One turn moves each row of this set onto another row. After a few examples, where does it send each row asked below?
gateb: [-7 -7 -6 -5 -8 -7 -9 11 -7 18 -3  8 16  1]
Ral: [  1   6 -10 -26  -6   0 -14   5   9  12  13   2   5   1]
balum: [  0  -6  -7  -2  -1  -8  10   0   7 -15  17  -4   3 -10]
Gifas: [ 18  -7  -7  -7   2  -1  11   7   2  -4  14 -18  15  -4]
Levul: [ -1  -3   8 -19 -13 -13   8 -10  -4  -9  16 -11   8  -2]
votur: [  1 -13  -7  -8   3 -10   5 -19 -10  -1  13 -13  -3   1]
fale: [-16  -7  -6 -16  -5   8 -10  -6  -8  -4  -7  -2  10  19]
motu: [  4   1  -4  -5   3  -7 -10  14   9  14  -5   2  13  -9]
soru: [ -1  -2  -7   5  -7   7  -2   2 -11  21  -6  -6  -7   1]
Sol: [ -7  -5  -1 -18   5  -5  -5  13   7  -2  -6   8  10  14]
Fibet: [  1 -18  -7  -4   5  -7   8  -1   8 -10  15  -9   0  -9]
sur: [  2  -8 -16 -10   4  10   5  17   3   6  -9  -3  -2  10]
kito: [  2  -9  -6  -4  -3  -5   8 -13 -20   3  17 -16   3  -1]
vokud: [-10   7  -1 -15 -15 -13  -8 -10  -9  10 -15  -8   3   0]
tasez: [-13  -1   3  -3  -7   4   0  12  -8  15  -8  -2  -4   0]
Sidab: [-14  -1  -4   3 -15   3  -9  -3   7  -4  -2   8   6  -2]
farer: [ 11 -11  -9  -4   2  -5  11  -8 -18  -1  10 -21   4   2]
sar: [ 12  -9  -5 -14   2   2   9  -6   4   8  15 -22   9  -7]
Bezi: [ -8  -8 -17  -5   4  -2 -11   5  -7   7   8   5 -15  -3]
Zuba: [-16   1 -15  -7   3  -1 -13  -7  -4  -1   6   4 -12  -1]
ris: [  4  -6   2 -16 -14  -9   6 -11  -9 -11  11 -19  11   5]
mur: [  5 -11   3 -21 -13  -9   5 -11   7  -5  17  -9   9   0]
sakur: [  5  -4  -6 -20   3 -10 -13  -3 -16   0 -11 -13  -5   7]
lurom: [ -6  -5 -20 -20   2   1  -3   3  -9  12 -16 -14   8  11]
Gafe: [ -4   7  -8 -30 -10   3 -11   3   1  16   6 -14  -3  -1]
zumin: [ 14 -12 -10  -9   0  17 -10   9  -6   5   2  -8   0   7]
febe: [  0  -3  -6 -15 -16  10 -12  -3   3 -17  -3  -4  -3  10]
Das: [ -9   6 -17   0 -11   3  -3  -4   2   7  -7   8  13   3]
Tude: [  6  -5 -12 -14   9  -8 -17   9   7 -11  -4  -2   9  -3]
zosid: [-12  15  -6  -9  -7  -4   2   1   0   8 -16  -5   2  -1]
dutol: [ 12  -4 -13 -11   1  -3  11   3  -1   6  16 -16  13 -12]
Govo: [  2 -10  -1  -3  -1 -12   7  -2   4 -23  11  -9  10  -2]

Levul moves to kito
Gifas moves to Govo
Zuba moves to Gafe
Now find these:
mur moves to votur
zumin moves to Tude
vokud moves to soru
Das moves to zosid
fale moves to lurom

One turn moves each row of this set onto another row. After a few examples, where does it send each row asked below?
A: [ 13 -20 -26  -4  12   0  16  15  -9  31   5 -14 -12  -6   9  -8   1]
Q: [ 15 -17 -24  -2   7   3  15  11  -9  32   1 -14  -9   3  12  -8   0]
P: [-12   3   2 -18  24   7  18  26  -5  37  10  17 -11  -1  18  -8  19]
G: [ -9 -18 -17  -6  21   0   9  19  -3  17   2  -3  11 -15   4  -7  -4]
K: [ -6 -22  -1  -3   3  10  16  17  -1  24   2  -6  13  -2  12 -13   6]
E: [-11   5   2 -14  35   4   8  14 -21  21   2   1   0  -1  18  -8  -7]
D: [-13   9   1 -15  33   6   7  10 -25  23   5  10  -4   4  15  -7   1]
N: [  9   6 -18 -11  33  15   0  15 -17  31 -11  -2 -16  -5  -1  -8  13]
Y: [  1   7   2  -9  29   4   9  15   3  22  -7   3  10   0  18 -20  24]
X: [ -4   9  -1  -7  29   2   5  12  -3  21   1  12   3   0  19 -14  27]
F: [ -9  -1   0 -26  24   6  24  30  -1  39   9  10 -10  -7  17 -10  11]
T: [  5   0  -4 -11  21  20  10  20 -22  39  -6  -7 -27   2   3  -7  14]
B: [ 18 -18 -25  -9   9   1  17  11  -7  33   4 -14  -8  -1   5  -9   7]
Z: [ -2 -21 -12 -23  11  13  23  15  -9  23  10   2   9  -9   1 -16   3]
S: [  4   3 -10   0  22   8   2  24  -4  36 -12  -7 -22  -4   5  -5  22]

K moves to G
Y moves to E
X moves to D
Now find these:
A moves to B
T moves to S

